In the data rows, the value 128 means zero.
Some points, one per row:
tensor([112, 101, 081, 101, 141, 235, 159, 153])
tensor([110, 135, 123, 124, 130, 104, 112, 108])
tensor([119, 134, 127, 128, 133, 137, 133, 142])
tensor([125, 138, 120, 115, 130, 133, 132, 174])
tensor([115, 130, 130, 121, 130, 132, 131, 139])
tensor([107, 000, 120, 056, 255, 000, 201, 058])
tensor([112, 143, 124, 119, 143, 122, 139, 136])
tensor([116, 135, 128, 123, 131, 132, 128, 136])
tensor([122, 059, 100, 117, 114, 096, 111, 082])
tensor([118, 137, 129, 126, 137, 133, 136, 135])
tensor([098, 041, 230, 238, 072, 128, 112, 015])
tensor([115, 133, 128, 122, 134, 131, 137, 140])
tensor([114, 134, 127, 120, 132, 127, 134, 139])
tensor([115, 134, 130, 118, 132, 129, 134, 140])
tensor([201, 185, 130, 081, 111, 086, 154, 156])
tensor([116, 135, 128, 124, 133, 133, 132, 137])
tensor([116, 126, 123, 125, 128, 150, 132, 141])
tensor([117, 133, 130, 126, 131, 136, 131, 143])
Then 10 other points, each followed by its number:
tensor([115, 130, 131, 123, 129, 133, 131, 141]) 0
tensor([117, 133, 131, 124, 132, 134, 134, 140]) 1
tensor([116, 129, 113, 118, 132, 164, 139, 143]) 2
tensor([142, 158, 135, 170, 096, 186, 128, 136]) 3
tensor([190, 021, 025, 063, 147, 054, 053, 000]) 4
tensor([137, 171, 122, 154, 101, 150, 113, 110]) 5
tensor([117, 133, 132, 124, 132, 134, 132, 135]) 6
tensor([117, 135, 129, 128, 133, 135, 128, 137]) 7
tensor([117, 139, 127, 120, 136, 127, 132, 135]) 8
tensor([117, 132, 133, 125, 131, 136, 135, 140]) 9
Which two of these numbered points are nearest to each point below, looking only along the 3 directions in which the first points spread most? Their numbers follow each, nearest first.
tensor([119, 126, 141, 126, 122, 138, 129, 136]) > 7 6
tensor([186, 131, 255, 097, 041, 077, 142, 103]) > 5 8
tensor([176, 102, 113, 255, 021, 237, 098, 068]) > 3 5
tensor([117, 129, 133, 126, 127, 137, 127, 137]) > 7 9
tensor([120, 136, 120, 121, 129, 133, 126, 159]) > 1 8
tensor([118, 132, 133, 126, 129, 137, 128, 138]) > 7 9
tensor([082, 000, 061, 070, 255, 000, 181, 000]) > 4 8
tensor([109, 127, 076, 105, 142, 222, 154, 152]) > 2 9
tensor([118, 133, 129, 124, 131, 134, 132, 144]) > 1 9
tensor([116, 113, 134, 118, 136, 128, 144, 138]) > 6 8
tensor([200, 129, 077, 055, 136, 074, 115, 081]) > 8 1
tensor([116, 132, 131, 124, 133, 133, 136, 138]) > 0 1
tensor([115, 131, 133, 125, 129, 141, 133, 139]) > 9 7
tensor([113, 128, 100, 115, 136, 191, 139, 144]) > 2 9
tensor([119, 135, 126, 122, 132, 134, 131, 150]) > 1 9
tensor([140, 068, 196, 120, 143, 043, 138, 127]) > 4 8
Now 10 new points, numbered from 0 again:
tensor([131, 136, 108, 104, 118, 134, 113, 214]) 0
tensor([108, 123, 114, 120, 123, 126, 114, 106]) 1
tensor([139, 094, 178, 119, 133, 079, 137, 131]) 2
tensor([144, 180, 141, 198, 157, 124, 076, 146]) 3
tensor([177, 084, 043, 046, 157, 072, 085, 031]) 4
tensor([115, 130, 130, 128, 129, 132, 132, 137]) 5
tensor([186, 019, 047, 106, 145, 042, 043, 000]) 6
tensor([118, 135, 132, 125, 133, 134, 132, 136]) 7
tensor([111, 136, 126, 124, 131, 101, 114, 101]) 8
tensor([117, 132, 130, 127, 130, 137, 129, 141]) 9
The same question for these:
tensor([193, 235, 131, 255, 071, 244, 084, 137]) > 3 0
tensor([255, 240, 126, 040, 093, 040, 185, 171]) > 0 3
tensor([117, 137, 130, 124, 134, 133, 131, 139]) > 7 9
tensor([104, 122, 126, 129, 110, 059, 068, 048]) > 2 8
tensor([116, 119, 113, 120, 126, 189, 138, 153]) > 9 5
tensor([158, 101, 070, 071, 151, 090, 098, 057]) > 4 2
tensor([153, 101, 089, 076, 145, 092, 107, 065]) > 4 2
tensor([131, 077, 171, 121, 147, 080, 145, 127]) > 2 8
tensor([133, 129, 120, 116, 113, 148, 110, 196]) > 0 9
tensor([209, 253, 116, 221, 160, 154, 044, 139]) > 3 0
tensor([119, 128, 147, 129, 123, 139, 125, 133]) > 5 9
tensor([119, 139, 126, 130, 128, 140, 139, 139]) > 9 7
tensor([120, 134, 130, 124, 124, 139, 132, 133]) > 9 5
tensor([126, 123, 158, 124, 130, 095, 127, 132]) > 8 2
tensor([111, 129, 127, 127, 122, 100, 108, 101]) > 8 1
tensor([134, 119, 168, 126, 128, 091, 138, 140]) > 8 2
